In the data rows, the value 128 means zero.
Some points, one per row:
[120 116 153 129 120 109 139  90]
[138 118 104 173 121 114 116 129]
[ 88 141 120 127 141 149  79 122]
[ 72 116 112 125 140  93 127  85]
[100 142 103 125  94 139 112 122]
[150 114 153 134 141 106 215 111]
[100 120 143 102 144 130 128 139]
[100  94 131 118 145  85 202  76]
[ 64  94 116  81 106 150 165 144]
[129 125 108 123 112 126 102 133]
[116 118 150 121 110 144 127 156]
[143 119 152 115 157 136 122 134]
[126 153 133 131 123 155  89 161]
[135 184 105 174 105 144  22 140]
[137 153 107 156 124 164 122 152]
[112  96 131 108 120  92 163  67]
[129 146 121 146 105 144  95 134]
[161 139 170 126 141 139 161 113]
[170 120 141 129 132 136 162 126]
[126 131 139  98 130 130 177 117]
[176 168 158 123 125 159  73 159]
[102  60 118 114 133 121 181  96]
[148 139 129 122 132 117 134 144]
[131 112 118 111 120  88 153  97]
Here are 18 more points, each followed by its number:
[ 81  64 149  77 133  99 179  59] 0
[ 72  87 131 121 142 122 176 102] 1
[168 157 132 175 123 119  71 158] 2
[ 93  83 135 114 142 116 132 106] 3
[ 99 134 105 137 150 103 151 122] 4
[160 166 133 180 118 123  95 129] 5
[ 77 110 126 111 119 131 174 117] 6
[ 75 121 135 161 118  72 158  68] 7
[191 162 149 133 125 134 109 154] 8
[172 197 100 188 129 181  74 160] 9
[149 135 145 123 125 136 120 121] 10
[160 138 132 135 136  91 129 114] 11
[ 58  99 134 125 111 115 102  82] 12
[ 88  99 135 115 134 117  96 113] 13
[ 84 113  96 138 107 134 108  99] 14
[124 124  83 128 112 161 132 141] 15
[172 121 150  99 135 120 162 176] 16
[164 128 119 109  90 113 106  92] 17
Which two of these numbered points are nearest to each point below, looking only along the 3 directions in which the first points spread most? Their numbers follow each, nearest first.
[193 148 137 153 130 121 122 209] > 8 10
[124 100 149  59 139 126 200 105] > 1 6
[107 151 140 131 128 120 113 170] > 15 10
[166 188  91 183  92 191  42 200] > 9 2
[168 108 154 120 142 147 156 148] > 16 10
[105 131 152  70 142  73 187 142] > 6 1
[180 150 144 136 152  99 131  91] > 11 17
[ 79  97 122 127 125  66 129  65] > 7 12
[ 61  82 152  68 174  94 197  64] > 0 1
